0: [ 64 108  98 144 164  67 168 118 192  91  68 217 138 175 108 115 108  96 114 127 116 142 101 136]
1: [ 98 124 160 153 145 135 103  92  70 108 109  81 120  85 109 137 140 148 160 151  86  67 143 120]
2: [157 170 160 154  15 255  62 107 128 140 226   0 112  92 136 165 255 189 167 113 190 125 132 193]
3: [123 133 105  57 255   0 156 169   0 173  84 151 115  99  82 119  69  58 193 132  75  95 102  50]
4: [ 91 156 134  97 255   0 127 105  70 147  36 201 147 153 130 132  25  82 137 129  41 138 116  55]
5: [138 127 129 141  66 109 125 158 114 127 173  39 143 127 148 166 163 103 150 122 125  68 140 153]
6: [137 150 107 113 161 165 116 111  45 117 131  85 152  79 113 157 149 152 191 147 170 131 128  88]
7: [197 181 146 148   0 255 127 132 135 138 237   0 117 111 144 151 255 197 128  95 192 122  93 189]
8: [116 112  99  93 201  71 114 150  91 129  78 172 113 113  98 129  79  98 152 165  70 105 150  82]
9: [199  83  86 123 128 206  84  79 131 142 192 162 165 145  96 134 130 141 167 104 171  76 170 125]
10: [140 106 117 151  82 142 173 123 164 145 152 153 119 148 133 101 149 122  79 122 178 152 116 170]
11: [101  58  74 152 188   0 138 137 103 139  19 153 111 130 109 104  71  88 193  94 119  97 150  71]
12: [156 179 151 164  53 236 105 146 109 150 190   0 125  91 167 144 242 164 162 134 172 121 110 160]
13: [144 140 120 155 123 102 131 107 144 109 100 173 134 134 153 100 102 120 116 145 105 142 103 144]
14: [ 87 152 104 128 203  81 171 133 215 135  21 255 105 188 129  79  83  71  96  93 110 179 120 133]
15: [205 197 200 124   0 255  99 133 110 162 255   0 130  99 134 162 255 255 150  89 170 118 105 233]
16: [117 165 144 123  58 146 148 108 175 153 187 158 104 144 141 134 130 146  60 110 186 150 122 197]
17: [ 79 125 125 127 215 149 139  88 178 111  72 240  94 145 115 128  62 115 102 166  83 136 142 126]
18: [115 101  85  82 255  21 120 124  91 113  74 146 135  77 144 138  23  51 168 158  83 108 113  47]
19: [129 114 137 162  70 171 167 117 208 137 198 106 104 153 170  96 150 127  39  91 175 194 111 172]
20: [180 179 131 150   0 168 148 121 119 130 159  60  98 157 157 153 205 147  84 106 186 156 106 216]
21: [136 108 121  97  93 144 133  89 110 169 132 165  95 156 168 103 145  89  68 107 106 124 144 173]
22: [136 116 110  97 245   0 117 155  91 161  81 214 136  78 103  80  76  86 187 146  11 148 162  62]
23: [ 56 113  93 115 229  43 123 140 161 114   0 227 135 153 104  81  46  62 138 145  53 130 131  86]

[107 119 105 145 149  99 154 129 152 115 108 177 127 122 136  97  90 104 113 139 105 134 123 129] 13 0 17 8 10
[ 90 153 109 104 140 216 145 136 154 152 178 103 150 103  79 161 189 147 144 169 135 158 118  88] 6 10 1 5 9
[110 125 106  88 128 129 141 154 194 149 146 184 141 151 140 139  62  98 155  82 116 201 100  89] 13 0 10 17 14
[103  80 100  88 194  33  86 158 127 128 100 219 124 148 155 143  49  95 103 154 107 209 210 104] 8 23 17 22 0
[138 116 113 131  46 152 121 156 146 154 215 129 142 136 118  90 160  78  93 151 131 124 102 163] 10 16 21 5 19
[138 177 106 111 190  99  82 164  41 117  88 102  92 105  87 139  90 153 184 178  51 150 135 111] 8 1 6 13 22
[ 84 134  89 141 177  74 131 156  86 126  56 189 124 128 134 107  77  74 133 117  96 157  96 109] 8 13 0 23 11
[112 101 118 119 209  82 155 137 156 122  75 152 141 115 137 132  77  72 122 140 115 152 147  94] 8 0 13 17 18
[167 168 127 124  66 226 153 104 133 122 176  74 141 100 141 108 179 136 133 146 153 115 112 172] 12 20 10 5 7
[154 122 136 102 228 123  90 132 112 153  98 142 126 122 115 127 101 145 155 154  68 112 150 109] 8 1 13 17 6
[159 194 140 181   8 234 119 140 142 142 216  60 132 122 147 139 157 121 186 133 192 116  86 174] 12 7 2 20 5
[ 78 113 127 123 168  90 172 138 166 124  70 221 155 151 104 108  86  99 110 130  89 164 122 133] 0 17 14 13 23
[124 140 160 120  77 183 114  93 113 170 155 143 164 129 181 173 111 179  65 105 162 108 134 169] 16 21 10 13 19
[ 51  92 158 104 173  82 109  80 135 148  67 255 138 124 111  97  72 178 139 132 121  79 179 113] 17 8 0 23 13
[143 104 145 140 161 131  93 108 105 135  89 170 108 119 143 165 108 153 126 148 108 136 126 109] 13 8 1 17 21
[121  93  93 137 172  32 207 136 152 102 126 201 129 207 136  96  41 131  63 122 122 164 134  65] 0 13 14 17 8
[171 167 181 145  34 225 141 170 144 157 255  14 137 117 165 144 219 234 109  81 193 128 115 148] 7 12 15 2 20
[108 108 111 142 117  84 142 136 146 135  81 161 121 117 120 122 123 123 121 141 113 159 153 144] 13 0 10 21 8
[134 136 184 115 112 110  77 148 119 147 108 144 109 125 133 153  77 105 110  87 102 103 123 120] 13 21 1 8 5
[ 99 142 152 155 130 193 114 125 191 113 133 165 111 151 141 131 113 142 116 123 128 101  99 112] 13 10 16 17 21
[120 159 138 129 202  66 113 132 136 103   6 235 109 179 110  99  43 105 143 164  64 128 135 116] 23 17 8 4 14
[133  95 137 108  53 154 153 122 139 164 198  26 119  90 119 199 135 128 108 137 198 122 104 112] 5 10 16 20 12
[ 76 126  77 151 184  85 153 117 165  93  35 181 138 186 154 178  90   7 102 193 115 165 136 129] 0 17 14 23 13
[129 118 123  27 128 132 117  80 152 169 136 111 154  79 151 159 101 108 181 124 101 153 130  69] 6 8 13 1 21
[216 140 147 191   0 197 125 184 152  90 161  31  72 121 209  97 255 166  24 135 237 101  83 244] 20 7 12 2 19
[ 33  80  72 125 194  71 120 135 102 125  88 133 154 104 110 156  60 114 147 148 121 135 176 104] 8 11 18 0 23
[203 142  92  90  27 244 143 105 122 112 159  88 106  97 111  91 143 150 145 131 129 124 157 178] 20 9 10 12 21
[149 144 129 129 112 132 110 136 113 145 113 100 114 111 115 121 161 153 137 166 100 110 128 131] 1 13 5 6 21
[175  88 179 165  73 231 138 125  91 149 187  42 135  67 193 134 207 185 136 170 177 136 122 160] 12 2 7 20 5
[ 94 161 147 132 107 154 131 123 148 120 168 150 134 116 134 141 116 152 160 127 122 125 114 111] 13 1 10 16 6
[181 157 156 151  57 234  59 147  75 119 254  66 162  84 111 124 185 139 154 110 129  68  68 114] 12 2 7 5 6
[107 161 131 114 145 111 154 111 122 121 110 156 111 138 122 142 106 119  86 120 105 113 132 148] 13 21 10 0 17
[162 115 115 104  66 179 167 119 157 135 187 119 136 113 133 109 148 126  90  98 172 147 116 146] 10 16 19 21 20
[105  93 154 102 243  10 114 153 140 133   0 198 126 144  67  87  44  55 131 128  98 129 115  68] 23 4 8 11 18
[ 88 121 127 146 152  84 174  96 177 141  85 207 107 171 102 127  77 114  80 112 124 133 148 132] 0 17 13 14 10
[164 112 175 133 111 154 112 144  47 134 135  62 104  67 134 142 173 175 166 171 107 103 116 136] 1 6 5 12 13
